In the data rows, the value 128 means zero.
Some points, one per row:
[105 135 173 170 156 134  91  75 103 107]
[132 135 117 154  90 138 120 171 112 171]
[121 127 119 121 132 113 164 125 130 144]
[118 111 110 179 118 146  99 131 106 187]
[103 153 170 111 148 116  79  62 116  51]
[138 127 164  77 165 119 152 101 138  54]
[150 125  91 125 106 145 195 205 123 167]
[ 98 123 133 165 114 161 102 101  87 164]
[127 137 146 126 144 123  92  76 130 113]
[106 158 160 172 156 147  44  25 104 125]
[131 139 183 116 154 112  92  63 129  80]
[150 108 102 108 109 117 171 176 146 147]
[159 107 108 105 103 119 179 211 165 146]
[106 122 119 168 117 154  94  93 120 163]
[171 123 130  43 139  81 183 176 183  47]
[165 104 109 106 114 138 179 211 158 155]
[117 134  84 205 103 174  94 104  87 237]
[116 125 140 138 152 122 108  69 136 101]
[131 145 114  85 106 124 151 156 145 113]
[ 94 146 161 151 133 127  48  59  72 131]
[144 139 139 103 139 136 156 123 162  85]
[100 140 113 177 108 136  85 102 107 167]
[111 155 130 113 118 130  99 102 121 110]
[ 98 144 117 194 113 156  84  90  81 198]
[134 123 111 132 110 118 152 160 146 157]
[124 145 148 127 148 130 117 106 147  94]
[158 108  82 104 100 125 189 221 150 165]
[110 145 155 129 141 138 108  89 113  98]
[129 124 121 165 130 150 104 129 116 165]
Then 18 other points, each followed by its number:
[ 99 136 143 176 122 146  97  76 101 139] 0
[134 136 159  63 169  99 154 115 166  44] 1
[ 87 123 113 192 120 176 111  85  79 195] 2
[157 104  88 100  95 112 201 246 153 156] 3
[147 116  84 118 103 113 162 182 138 147] 4
[129 124 169  86 170 124 144  94 124  65] 5
[152 131 161  27 149  80 155 120 171  24] 6
[155 117  67 147  84 159 188 185 136 217] 7
[157 108  54 124  88 120 196 219 149 182] 8
[127 127 127 115 110 103 153 152 126 131] 9
[ 83 135 108 197  95 157  66 101  60 212] 10
[126 118 127 144 121 127  90 146 122 154] 11
[116 113  90 178  94 141 145 176  72 232] 12
[120 140 132 160 125 152 112 127  98 147] 13
[106 147 128 156 140 131  70  80 124 114] 14
[106 133 156 135 134 119  75  43 104 116] 15
[104 143 134 155 113 142 106 101 119 137] 16
[136 137 145  60 158 104 175 129 165  22] 17
Which of these numbered points is nearest to each point below, ignoring the 2 directions in which the first points spread most? Its number follows each.
[152 123 116 135 120 147 184 166 144 168] > 7
[127 112  76 179  69 150 139 166 109 233] > 15
[108 134 124 186 103 158 129 113  82 198] > 0
[178  95  78  88  77 118 223 247 172 181] > 15
[144 136 118  88 123  93 151 149 153  84] > 4
[158 126 102 120 111 137 162 165 142 165] > 7
[122 119 144 103 146  98 127 103 128  77] > 4
[111 129 178 111 134 118 104  93 146  74] > 16
[155 125 131  53 119 102 183 187 144 100] > 10
[151 137 144  65 147 111 186 171 152  62] > 13
Now 18 new points, numbered from 0 again:
[ 92 148 175 139 147 125  40  14  99  97] 0
[139 130 121 100 120 123 160 158 140 104] 1
[142 134 170  91 186 126 143  88 148  56] 2
[126 124 158  94 156 106 110 115 121  70] 3
[124 107  99 132 114 116 140 154 115 149] 4
[136 107 133 124 126 126 106 145 153 115] 5
[151 110 142  85 146 106 152 168 171  86] 6
[135 122 104 114 111 131 155 163 153 118] 7
[121 140 172  75 161 105 120  98 151  20] 8
[152 136 177  71 156 100 154 146 167  57] 9
[109 150 181 107 142 107 105  84 129  59] 10
[ 84 142 162 151 167 154  77  49  82 102] 11
[116 141 149 164 172 120  66  45 105 110] 12
[111 144 136 105 163 118 130  95 134  47] 13
[126 136 163  80 147 101 105  86 129  65] 14
[123 134 162 139 151 119  92  85 117 103] 15
[ 99 140 100 205 101 160  92 106  90 228] 16
[152 106  74 123  91 129 179 216 123 198] 17
Which of these numbered points is nearest to each point below, ignoring the 2 directions in which the first points spread most? Its number follows each.
[128 105  74 163  99 148 133 182 100 210] > 3
[ 99 129  93 205  78 154  81 128  52 255] > 14
[103 149 137 173 120 160  59  96  87 142] > 8
[147 127 126 125 154 127 181 150 153 118] > 2
[142 146 165  84 160 131 151 115 155  53] > 2
[106 114 109 199  95 151  75 107 104 226] > 0
[146 128 119 137 116 125 147 167 145 167] > 9
[134 142 159  40 177  91 174 123 177   0] > 13
[ 88 143 197 157 167 123   3  15 122  60] > 5
[100 149 168 113 171 121  81  43  97  76] > 17
